In the data rows, the value 128 means zero.
Some points:
[110  97 195 115 170 139 126 178 102  68 173  77 158 146 127  84 119 118  97 228 106 142 145 127 128 138 104 131 103  68 100  90  78  95 192 166 161 137 104 141 124 156  80 165 115 177 133  58]
[145 125 138 109 122 152 171 118 113  97 190 163 140 160 155 131  84 115 107 181 177 180 171 137 136 121  92  99 121 123 201 110 101  90 154 176 167 146 146 101 130 128  99 131  84 161  89 137]
[127  97 192 107 109 110 139 145 140 145 139 150 157 163 162 136 173 121 120 106 150 152 195 134 117 108  89  99 131 137 117 135  74  94 156 145 143 139 141 140 143 171  88 119 159 129 141 133]
[145 171 143  56 133  88 162 127 118 109 144 178 163 136 170 132 106 132 106 112 122 102 124 151 124  67  82 156 128 153 113  62 141 111  54 141 123 140 140 126 175 117 178 139 132 167 130 126]
[122 147 154 114  11 143 131 115 151 127  82 118 120 139 132  69 109 124 119  96 114 152 126 116 131  91  96  83 125 137  90 141  86 117 116 180 107 134 182 100 154 142 134 159 126 168 169 160]
[171 106 149 103 118 152 202  91 124 152 134 195 153 154 161 200 133 118 113 175 125 135 114  98 122 160  56 103 139  72  98  75  62 125 166 141  69 141 111  85 160 135 103 135 127 133 145 194]
[100 157 155 161 117 154 167 131 147  89 140 101 177 145 182  68 148 151 122 158 107 118 135 117 139 132 110  65 117 125 172 105 119 103  78 206 144 122  75 141 143  94  69 119 145 175 105 161]
[137 192 134 107  69 155 145 131 164 103 148 145 156 209 117 118 139  99 113 147  75 168 136 150 152  87  93  83 127  80  83 113  35 117 149 155 165 135 138 120 146  65 127 116 181  58 142 126]
[167 105 107 173 116 175 129 147 182 125 145 103 139 195  87  83 103  79  78 158 129  26 151  55 134  71 140 181 156 198  71 136 131  95 102 106 117 128 135 102 115  79  71  89 178  94 169 101]
[100 135 175 163 101 144 153 114 158 137  96 109 124 113 116 124  80 140 106  93 108 154 111  87 157 138 157 105 116  79  79 126 113 121 210 140 192 149 105 124 148 194 141 114 169 104  83  87]
[151  63 119  78 121 151 170 119  94 100 113  80 118 158 158 172 116  94 122 168  93  67 159  72  97  83 142  64  64 139 109 142  77 163 126 117 159  76 144 124 138 137 110 144 138 106 127 131]
[156  92  53 220 113 140 139  83 132  87 171  94 111 132 122  66 153 114 198 129  99 174 126 168 128 133  24  97 113  96  90 163  85 157 151 132 176 161 140 142 135  99  90 139 183 167 141  69]
[118 114 127 102  95 116  92 117 169 117 152 185 120 145  82 177 117 113 127  73 130  34 161 137 176 119 154 121 112 142 100 102 104 135  94 159 141 170 111 149 152 122 145 106 130 148 183 153]
[100 170 136  85 134 183 161 154 133 112 104 167 117 158 136 119  95 110 122 118 117  82 149 165  83 102 109 123 115  66  87  88  95 116 105 152 127 141 119 170 141 180 111 125 120  59 186  99]
[125  92  93 136  99 109 172  77 156 124 146 146 174 144 174 124 129  92  76 165  78 120 147 110 129  50  95 119 149  92 111  88 124  86 183 147 147 193 116 162 141 130  87 167 115 105 135 160]
[ 99 109 191 133 128 139 185  84 125  63 185 132 184 178 122 151 110 133  91 136  99 204 138 155 122 136 140 140 141 141 123 107  50 112 159 148  89 157 126 148 114 154  70 130 147 117 123 119]
[157 144 152 163  69 110 138 133 150 119 110 165 134 130 123 179  71  96 142  88  81 173 165 121 140  75 131  69 154  91 129 117  73 106 136 132 151  74 137 155 148  44 117 123 117 141 191 108]
[151 148 173 108  24 131 166 124 136  83  87 127  89 150  96 125 124 128 113 129 101 153 100 151  92  58 123 116 128  77 136 121 136 110 185 142 163 107 159 165 129  54 109 105 191 212 101 194]
[181 110 125 183 110 133 113 117 157  94 104 170 156 190 192  81 133 119 185  88 157  99 114 126 119 146 103 133 139 143  68 120  87 135 192  94 182 112 130 132 187  84  72 138 150 144 112 185]
[112 135 154 115 121 128 133 111 147 123 155 156 119 150 145 154 109 151  70  93  88 135  99 153 132 100  60  58 126 152  91 168 135 107 180 172 188  90 135 125 113 121 107 138  90 114 150 125]
[132 105 160 133 126 190 198 126 128 120  72 176 153 107 149 165 135 152 128 146  98 106 153 136 153 116 158 108 103 113 129 102  82  92 142 118 168 158 170 103 104 112  77 133 102 159 130 111]
[150 110 140 108  92 150 146 164 113 141 153 160 118 108 111 103  96 113 152 152  95 121 122 163 134 100 123  51 120 111 143 160  56  71 189 168 148 150 104 150 165 131  52 147 144  87  87 117]
[ 90 109 104  81  99 114 138 111  96  70 144 110 141 155  97 128 146 132  71 111 227  71 162 125 131 129 128  73 141  80  60  67 107  91  77 159 129 153 163 117 119  74  43 140 138  58  92  84]
[109 147 213 117 139 109 196  89 124 139 121 130 126 126 140  85 141 139 150 184 148  94 155 121 107  79 160 110 150 128  81  90  82 115 216 146 143 121 125 150 158 102 140 137 102 135 128 139]
[151 154  56  81 181  83 129 131  96  52 142 131 109 131 165 142 119 142 139 175 132 136 133 115 180 152 138 136 136 110 146  80 127  75  94 145 108 144 155 166 127 167 132 113 107 105 125 177]
[140 104 126 115  79 128 175 176 129  60 121 159 139 147 105  77 146 138 104  96 116 184 127 100 134 103 139  79 118 114 185 125 122 105 184 163 144 133 171 122 150 102 144 131 109 130  95 121]
[138 114 107  64  12 149 159 143 145 111 132  85 188 136 124 117 109 111 166 185 136 225 123 171 116 165 131 118 130 102  62 134 151  94 223 195 123  95 106 124 160 121 102 129  48  90 166 109]
[ 62  86 227 114 153 133 186  93  96 164 167 234 182 173 172 158 129 138 109 171  39 139 171 113 171 145 115 173 121  64  69 130  99  92 102 116 119 169 117 105 192  41 103 125 120  91 136 139]
[178  74 182 123  62 117 142 105 141 127 109 145 164 159 154 104  82 151 120 182 157 138 143 150  96 139  90 131 169 116 167 112  69 111 124 120 170 179 107 140 129  95 115 136 124  82 147 133]
[134 104 127 131  93 131 129  96 117 132  65 208 172 169 171 159 159  85 154 194  47 115 102 148 127  99 163 101 159 147 103 113  95 143  88 150 107 134 178 132 126 121  98 135 124 135  81 102]
[110  61 178 109 133 151 129 106 109 128  45 125 134 192  76 137 109 110 154  99 110 193 112 113 141  70  13 138 132  86 117 112  86  81 139 167 143 140 118 144 137  99  80 122 113 120 126 126]
[108 155 154  68 102 115 191 142 143 137 155 120 142 136 171  91 130 113 139 123 139 187 103  90 173 132 108 104  99 101 118 109  67 111 140 123 170 151 136 157 101  96 134 151 137 134 131 133]
[129 139 196 154 123 167 155 162 226 129 187 165 123  84 163 177 101 112 167 159 212 182 107 123 114  50 139 167 119  92  95  96 121 150 142 195 155 115 153 133 139  99  83 143 149  80 106 160]
[ 99 118  54 153  55 155 148 147 154 132 173  16 135 147 106 126 126 122 141  57 113 120 151 173 115 106  63 173 149  70 120 176  40 121 207 179 181  90 135 135 120 118 104 145 104 133 106  93]
[179 174 171 100  62 122 149 138 185  65 183 194 137 167 163 131  96 118 216 115 110  68 166  62 166  84  58 100 158  88  40 114 106 100 173 107 158 171 128 136 126 195  67 116 115 184  63  96]
[109 162 172 114  97 140 135 119  91  61 132 171 131 122 170 105 133 159 148 161 132  89 154 114 169  79  99  92 115 107 225  69 129 117 215 115  98  96 153 128 119 161  96 161 143  83 144 121]
[141 134 175 113 119 102 205 118 171 202 103 221 137 142 158 102 155  79  78 149  95 123 124  97 171 112 101 151 146 105  96 146  86 141 166 179 129 117 132 112 164  82  59 107 154  95 156 125]
[142 155 166 170  70 125 155 133 106  60  61 141 145 146 160 204  87  97 124 122 179  46 100 107 141 116 138  97 127 125  94 132 150 100 206 199 149 139 189 147 159 164 179 140 196 140 116 111]
[128 138 140 156  93 148 189 117 106 183 181 196 191 150 143 127 120 122 153 226 141  70 122 142 182 106  76  86 137 108 130 107  90 100  87 122 153 100 192 151 155 151 173 109 127 142 114 161]
[111  97 213 160 104 119 172 124 145   9 190 134 106 107 182 111 145  85 132 161 114 117 144 153 163 118  77 103 130  83 167  84 108 100  99 159 149 103 157 124 154 133 144 133  87 102 120 157]
[146 165 173 139 112 158 120 114 139 125 124 117 156 138 145 140 157 126 130 133 122 138 133  96 139 134 112 114 152  74 165 149  91 133 156 118 127 143 130 130 150  97 127 132  86 126 132 115]
There is one direction along which these points spread out most. How far along it is each point below, from 0 to 99? 50 is the average, and the first point above lies past it. One standard deviation of the points above along it is 16.
[151  63 119  78 121 151 170 119  94 100 113  80 118 158 158 172 116  94 122 168  93  67 159  72  97  83 142  64  64 139 109 142  77 163 126 117 159  76 144 124 138 137 110 144 138 106 127 131] --> 47
[ 99 118  54 153  55 155 148 147 154 132 173  16 135 147 106 126 126 122 141  57 113 120 151 173 115 106  63 173 149  70 120 176  40 121 207 179 181  90 135 135 120 118 104 145 104 133 106  93] --> 98
[100 170 136  85 134 183 161 154 133 112 104 167 117 158 136 119  95 110 122 118 117  82 149 165  83 102 109 123 115  66  87  88  95 116 105 152 127 141 119 170 141 180 111 125 120  59 186  99] --> 42
[110  97 195 115 170 139 126 178 102  68 173  77 158 146 127  84 119 118  97 228 106 142 145 127 128 138 104 131 103  68 100  90  78  95 192 166 161 137 104 141 124 156  80 165 115 177 133  58] --> 59
[167 105 107 173 116 175 129 147 182 125 145 103 139 195  87  83 103  79  78 158 129  26 151  55 134  71 140 181 156 198  71 136 131  95 102 106 117 128 135 102 115  79  71  89 178  94 169 101] --> 46
[110  61 178 109 133 151 129 106 109 128  45 125 134 192  76 137 109 110 154  99 110 193 112 113 141  70  13 138 132  86 117 112  86  81 139 167 143 140 118 144 137  99  80 122 113 120 126 126] --> 61
[140 104 126 115  79 128 175 176 129  60 121 159 139 147 105  77 146 138 104  96 116 184 127 100 134 103 139  79 118 114 185 125 122 105 184 163 144 133 171 122 150 102 144 131 109 130  95 121] --> 64
[134 104 127 131  93 131 129  96 117 132  65 208 172 169 171 159 159  85 154 194  47 115 102 148 127  99 163 101 159 147 103 113  95 143  88 150 107 134 178 132 126 121  98 135 124 135  81 102] --> 30
[118 114 127 102  95 116  92 117 169 117 152 185 120 145  82 177 117 113 127  73 130  34 161 137 176 119 154 121 112 142 100 102 104 135  94 159 141 170 111 149 152 122 145 106 130 148 183 153] --> 37
[ 62  86 227 114 153 133 186  93  96 164 167 234 182 173 172 158 129 138 109 171  39 139 171 113 171 145 115 173 121  64  69 130  99  92 102 116 119 169 117 105 192  41 103 125 120  91 136 139] --> 12
